In the rows, zero is written as 100.
Each named move below is a turn or a mirror, shown by a few rows before and after it. Which moves, in which order, take the first row of each later pair to the second? The first pair is answered.
move Q:
100	98	104	100	99	84	92	97	104	110	97	98	99	97  ->  101	102	105	105	98	93	84	102	103	104	98	95	104	93
111	98	105	88	100	93	132	92	104	81	106	92	94	95  ->  113	106	108	96	99	109	118	102	102	70	108	87	103	87
102	105	116	99	99	114	89	94	110	102	102	83	103	100  ->  101	98	113	90	99	99	103	85	112	112	100	88	95	107
move E:
100	106	123	86	100	97	92	82	102	119	102	88	97	102  ->  100	108	122	93	100	93	100	82	98	121	104	88	95	98
98	100	96	107	102	100	103	103	102	96	99	104	98	97  ->  98	98	97	103	102	103	97	102	104	94	97	104	100	100
107	108	109	111	97	97	100	110	102	101	112	112	103	103  ->  106	106	109	104	98	101	91	110	106	98	109	113	106	107
move W:
100	102	113	90	94	105	97	97	107	111	102	97	94	102  ->  102	100	108	88	99	110	97	101	110	95	102	94	92	98
104	99	97	91	97	115	85	106	104	91	98	103	113	94  ->  100	98	92	108	100	112	92	111	104	88	99	105	110	90
109	100	109	92	105	95	122	91	100	89	114	87	85	81  ->  106	100	108	103	103	90	126	92	98	98	114	89	84	80
Then:
Each pair is two moves apart.
107	101	96	98	100	103	107	104	97	94	108	106	113	100  ->  106	102	97	103	98	99	109	104	95	102	108	108	113	101 -> W W
100	99	116	87	107	109	92	89	109	96	96	91	98	99  ->  99	102	114	100	105	95	114	87	101	104	101	91	90	91 -> Q E
91	89	97	85	98	100	109	98	95	93	94	87	101	112  ->  92	98	98	104	97	103	115	106	85	90	101	83	102	99 -> Q E
91	108	114	134	99	87	113	89	98	124	105	87	85	89  ->  91	91	108	101	112	118	68	96	128	84	90	86	97	107 -> E W
100	103	113	94	104	107	91	89	116	89	96	82	90	99  ->  96	98	106	103	108	98	103	90	119	87	95	84	83	97 -> Q W
94	106	110	103	101	105	91	93	100	109	105	103	101	102  ->  97	107	111	94	102	107	91	91	100	103	105	99	101	102 -> E W
98	114	110	126	96	85	109	92	84	129	101	90	94	97  ->  98	97	110	85	100	99	71	86	106	121	87	94	103	124 -> E Q
113	101	93	72	108	96	129	92	103	87	98	98	93	100  ->  108	98	86	95	112	93	135	100	105	82	98	101	89	95 -> E W
102	102	99	106	106	110	101	101	101	90	95	84	94	87  ->  101	92	96	89	108	102	102	92	109	96	89	89	91	99 -> Q E
91	89	92	124	104	91	107	110	116	106	87	110	95	97  ->  92	96	103	118	94	95	93	104	108	129	89	110	104	103 -> Q W
98	86	96	83	95	92	102	93	101	107	83	104	105	112  ->  100	105	99	119	91	99	112	107	84	101	95	97	108	86 -> Q E
120	112	101	78	105	126	86	98	98	59	103	81	105	92  ->  107	103	89	114	111	126	86	113	107	53	98	89	102	89 -> W E
103	111	97	95	91	88	104	102	89	108	89	94	105	112  ->  106	112	96	93	94	89	109	102	88	97	91	90	102	107 -> W E
93	92	102	101	115	98	100	94	127	77	92	83	82	91  ->  87	96	110	117	102	82	101	85	115	127	92	93	84	99 -> W W
87	102	109	115	101	94	90	99	99	125	105	100	94	100  ->  97	100	109	81	108	110	80	98	107	91	104	90	97	101 -> W W
99	90	81	111	115	80	109	101	103	94	98	109	94	90  ->  103	95	95	82	105	79	95	86	97	119	97	109	102	104 -> W W
103	106	111	109	112	101	74	107	93	82	103	76	107	81  ->  102	88	104	83	115	68	104	85	100	100	97	83	87	97 -> Q W
103	100	92	100	100	100	102	108	96	94	102	111	100	108  ->  103	101	95	99	98	98	101	105	94	102	102	112	102	111 -> W W
119	106	108	85	89	108	109	100	83	99	105	101	107	84  ->  118	100	107	71	91	107	104	97	89	100	100	104	106	94 -> Q E
89	88	79	109	100	96	97	102	115	104	87	113	99	110  ->  90	97	81	123	99	107	91	112	110	97	92	109	105	98 -> E Q
87	99	105	92	102	104	88	94	99	99	104	84	89	99  ->  86	97	101	95	105	102	94	96	101	93	104	84	86	97 -> Q W
79	99	77	120	104	103	97	98	106	97	98	114	101	103  ->  80	100	84	109	97	97	94	88	102	118	97	116	103	112 -> Q W
111	110	120	84	90	105	88	90	87	100	103	86	108	100  ->  113	111	116	90	94	103	102	94	84	87	106	81	103	90 -> E W
107	114	109	100	98	111	101	104	78	99	110	93	106	89  ->  104	103	104	89	101	90	120	92	82	110	107	99	94	98 -> W Q
93	104	122	120	114	102	78	88	118	119	89	92	98	113  ->  96	99	122	99	116	100	81	81	122	115	87	91	95	119 -> W Q
99	109	103	129	103	99	117	106	94	96	109	91	97	82  ->  99	90	103	84	108	114	78	98	119	89	93	96	105	112 -> Q E
104	90	81	95	104	98	101	96	127	80	87	101	97	113  ->  106	106	84	124	101	104	107	109	113	75	98	95	100	91 -> E Q
93	95	86	95	86	90	115	104	95	107	94	121	103	109  ->  95	106	91	109	84	110	100	117	90	93	99	114	114	98 -> Q E
97	97	92	112	89	80	116	109	85	132	98	119	107	101  ->  112	94	96	54	98	104	97	105	97	87	97	103	112	106 -> W W
104	106	105	105	94	118	91	115	86	87	111	88	107	91  ->  100	102	105	107	94	121	83	116	91	90	107	92	109	97 -> W E
